Each named move below is a turn or a mirror, shown by a few rows before and after it. Which moves, in which order, take the first row of each later pair to the second? The first pair is answered.
move zofem:
[ 18  -7   4   3  10  22   8 -21   2 -12  10  16  23  24  -2 -15 -14  -2
  -2  18] -> [ 15  -2   4  -4  -3  28  10 -22  -6 -17  -8  12   9  28   2 -14 -20  -5
  -1  15]
[-33  28  -9  21 -67  24  20   4 -14  -2 -55 -14 -65  37  44  33 -11  -7
   8 -53] -> [ -3  -8  -1  62  31 -26  -1  -2  58  35  96  16  32  -7  16  18  28   8
  -3 -28]
[ 25  -5   9  -4  -8   4   9  -3  12 -19 -30 -16 -11   2  -9  -4   2  10
   7   3] -> [ 30 -11  10   3  12  -7   5  -4  26 -11  -3 -11   5  -6 -16  -7  11  12
   5   8]
[ -3  -6  -6 -19 -13 -15 -10   7  -1 -17  -9  11 -10 -11 -11 -22 -14 -11
  11  16] -> [  1  -9  -6 -14  -4 -21 -12   6   6 -13   5  13  -1 -16 -13 -26 -11  -9
  11  19]
move Dib:
[ 19  -4 -14   8 -16 -20  -7  -3  -4  37 -29  20 -12   7  -6   1  23  15
  -2  -3] -> [ 16  -4 -12   7 -19 -18  -5  -4 -17  34 -40  11 -10  13  -6   3  11  12
   6  -3]
[  3  -3   5  -1   1 -19 -19  15  38   5  24  12  15 -11   2   3  26  20
 -16  -5] -> [ -5  -3  14 -10 -15  -7  -6  10 -21 -13 -25 -23  21  21   7  14 -28   5
  24  -6]
[-34   8 -16 -16 -37  24 -13  -2 -23 -15 -30  -6 -48  14  -2  -9 -11   5
   1 -10] -> [-27   7 -23  -9 -26  18 -25   1  17  -3   7  20 -51  -9  -5 -16  27  14
 -27 -10]
move kigik:
[ -6  -5   7 -13 -37   1  -4  30  42  10  -2  34  16   4  17   3  27  11
  -3  -4] -> [ -4  -4  -3 -21 -51  16   6  18  12  -5 -40  16   2  23  23  -6   1   2
   8   1]
[ 33 -14 -18  19  10   6   7 -33   3   5   5   2  10  20  -4  -9  -9   3
   1  19] -> [ 21  -8  -2  21   5  -7  -3 -17  29  18  26  21   8   4  -5   8  19  14
 -12   4]
[-26  31  13   5  25 -11 -22  27  12  27  25   5   8  -7 -27  -2  18   6
   2   4] -> [-37  44  15  -6  -2  -1 -16  32  -7  19 -18  -2 -20   3 -18   8   9   3
   5  -6]
[ 34  -6 -23 -16  35   7  15   1  25 -21   5  -7 -21  -6 -18 -20 -30  -5
   7  19] -> [ 25  -2 -11 -14  33  -3   6  16  50  -9  27   9 -21 -22 -19  -6  -5   6
  -5   9]
move tafi:
[ -8   4  16  16   3  17  -2   1  44  14  30 -17  10 -28  13  35  11  -7
 -15 -34] -> [ -8  -3  22  19  10  15   5  -6   8   6  21 -40  35 -12  11  38 -25 -14
  15 -29]
[  1  -8 -27   6 -12  36   7  -9  23   0  32  22  48 -41 -14   1   3  11
  14  -8] -> [  2 -12 -28   1 -16  42  15 -14  -7 -10   8   2  52 -25 -11  -1 -27   2
  34  -4]
[ 20 -10 -15  14  28 -14   4 -22   0   7  34  -4  44   4  -9 -24 -16   2
   0  20] -> [ 18  -3 -28   2   4   6  15 -29 -29 -10 -16 -18  15  23   0 -30 -33  -6
   5  20]
[ 48 -22 -55  22  36  11 -10 -38  19 -16  14 -13  35 -15  -7 -69 -22  -3
 -28  45] -> [ 47 -18 -60  14  25  20  -6 -42   2 -24 -10 -19  23  -5  -4 -71 -36  -7
 -23  46]
Pairs:
Between the rows of a pair lie two moves.
[-11  26 -11  -2 -26  24  -4   7  11   4 -18  10 -49  -8  17  -6  16  -6
  -4  -5] -> [ 18   1 -30  14  24  18   0 -20   9   3  24  -1  -5  -6   8 -41   0 -14
   6  27]  kigik kigik
[-26   0  22   7 -21  -8   4  16 -17 -15  21 -20  -4   6  16  -9 -22 -25
   1   8] -> [-23   0  18   5 -24  -3   7  15 -17 -19  13 -20 -13   8  19 -14 -21 -25
  -3  11]  zofem tafi
[ 10 -18  17   0  16 -19  -8   4 -10  28  43   0  43  -1  -4  18  -8  -4
  22   9] -> [  6  -6   0 -17 -21   9   5  -2 -46   6 -26 -17   1  25  11  12 -33 -15
  25   7]  Dib tafi
[ -4  12   4 -13 -36  -4   0  -4   2  -8 -15 -25 -19   6  -7  -6  20  13
   5   7] -> [ -1   1   9  -7 -20 -12   3  -7 -13  -9  -4 -38   9  12 -12  -5  -1   8
  24  13]  zofem Dib
[ 14  11  -7   3   1  -6 -15 -14   4 -19  -8  -2 -37  24 -20 -23   7 -21
 -16  25] -> [  8  15  -5  -2  -8  -5 -17 -11   5 -20 -17  -1 -43  23 -19 -17  10 -19
 -15  19]  tafi zofem
[  4  16  -4  -8 -12   1  18  -3  -8 -11 -26 -12 -27  -4  13  -2   4 -24
  14   5] -> [  6   4  11   4  18 -23   6   2  16   7  27  -2  12 -22   3   4  17 -18
  15   4]  tafi tafi
[ -6 -11  -6 -17 -27   3   2  23  34  -3 -16  -4 -24 -34 -33  16  25  19
 -15   3] -> [ -3 -26   8 -11  -4 -10  10  16  -8  -8 -11 -35  26 -17 -40  23 -26   9
  29  13]  tafi tafi
[ 10  -4 -22  -2   0   3   6 -20  21  -4   7  15 -22   3  -5 -24  22 -11
 -23   9] -> [ 15 -14 -13   4  22  -8   9 -25   9  -3  25   3  12   6 -11 -24   1 -15
  -3  16]  Dib zofem
[ 10 -10 -34  -8  38   8   3 -22  -9  -2   8   9  13   9  -6 -24   0  -2
 -11  15] -> [-17  13 -22 -25  -7  16   1   0 -10  -1 -34  17 -29   8   4   3  14   3
 -21 -11]  kigik zofem
[  2  14  -7  -6 -22  15  -3   0  -6  -6 -20  -2 -16   4   6   1   1  -4
  -9  -9] -> [  9   9  -8   3  -4   5  -8  -2  20   3  13  11  -5 -11  -1  -3  20   0
 -20  -6]  Dib zofem
[-10   1   7  -7   9   9   0   5 -14 -15 -19   0  -7   2  13  -2   3   5
   7  12] -> [ -9   3   1  -4   8  11  -2   5  -3 -12 -13   8 -14  -4  12  -6  15   7
  -2  11]  Dib kigik
[ 14  23 -22  -3  27  53  16 -49   2  -3  -2 -24  -7 -16  10 -28  26 -38
  -5  16] -> [ 13  22 -19   0  30  48  10 -47  17   2  11 -14  -6 -24   7 -27  37 -35
 -12  14]  Dib tafi
